A single turn carries every row of the set below to another of its rows. Some are shown first; where does it send the rows asked next?
z881: [ 11 -12   2  32  15   3 -31   7 -19 -10 -14   7  -2  35   7  -3  -5   3
 -21  13   0]
z300: [ 30  -5  -9  -4 -10  -6 -22  -8 -12 -21  15  -5  12 -31  18   6 -21  -4
  -9   8 -18]
z69: [  0  -3  -6 -23  17  10 -19   7 -17 -14  -5  29 -11   7  18  -1 -48 -25
 -28  11  -6]
z596: [ 30  -3  -6  10   7  12   0  -1 -17  -5  -4  -8  13  14  21  -1  13   4
 -26 -35   2]
z348: [ -2  -8  -7 -25  16  11 -22   9 -17 -18  -1  27 -13   3  15   1 -45 -28
 -27   8  -9]
z111: [ -3  -9  -3 -26  18  11 -17   9 -16 -21  -3  28 -13   4   9   0 -41 -32
 -26   6 -10]
z343: [  4 -27  -7  26   9  10 -46  14 -16 -16   6  -1  -7  16   2   2  -3  -2
 -16   8  -8]
z816: [-25   7   0  -5  11 -10  14   3   8  -2 -20 -15  -3  -4  17  -8 -32 -10
 -16  -5  -7]
z483: [-29  -2  -5  -9   7  -5   6   8  10  -6  -8 -20  -6 -16  12  -3 -30 -15
 -14  -9 -13]
z74: [  0  -2  -2 -23  19   9 -13   6 -17 -16 -11  31 -11  11  14  -2 -45 -27
 -29  10  -6]
z639: [-27   1   1  -8  11  -8  14   5  10  -7 -17 -18  -5  -9  10  -6 -27 -16
 -15 -10 -11]
z837: [ 27  -8 -15   9   2  16 -11   3 -17  -4   8 -13  12   3  25   2   9   8
 -24 -35   0]
z585: [ 38  13  11   2   3 -17   9 -18 -13 -18 -20   7  17   1  15  -4 -16  -6
 -15  10  -9]
z660: [ 30  -1  16  -5   5 -12  10 -15  -9 -34 -13   4  12  -9  -4  -1  -2 -22
  -9  -2 -17]
z556: [ -2  -5   0 -25  20   9 -12   7 -15 -21 -10  30 -12   9   9  -1 -40 -32
 -28   6  -9]
z32: [  3 -28   2  25  15   8 -35  12 -15 -24  -2   2  -7  21  -9   1   7 -11
 -16   1  -9]
z751: [-26   1  -9  -7   5  -6   2   7   8  -1  -7 -21  -4 -16  20  -4 -36  -7
 -16  -5 -10]
z428: [ 37  10  -4   4  -7 -13 -11 -14 -15 -11  -3   2  17 -13  28   0 -28   6
 -15  16  -8]
z959: [  7 -19   8  28  19   4 -25   8 -16 -20 -14   7  -4  34  -5  -3   5  -8
 -18   5  -4]
z730: [ 30  -3 -11  11   4  13  -6   0 -17  -2   1 -10  13  10  27   0   7  10
 -26 -33   3]
z314: [ 26  -9  -5   7   7  14   0   1 -16 -11   0 -10  11   9  15   0  17  -1
 -24 -39  -1]
z857: [  9 -17  -7  31   9   6 -43  11 -19  -9  -2   2  -3  24  12   0  -9   6
 -20  14  -2]
z705: [ 25 -13   3  -9  -3  -6  -9  -9  -8 -35   9  -4   9 -28  -2   5  -5 -21
  -6  -3 -23]
z906: [-24   7  -6  -4   7  -8   7   5   7   2 -15 -17  -3  -8  23  -6 -38  -5
 -17  -2  -7]
z810: [ 26 -12 -11   6   4  16  -7   3 -16 -10   8 -13  11   2  17   2  15   2
 -22 -39  -3]

z556 goes to z69
z660 goes to z428
And these:
z343 goes to z959
z314 goes to z730
z483 goes to z816

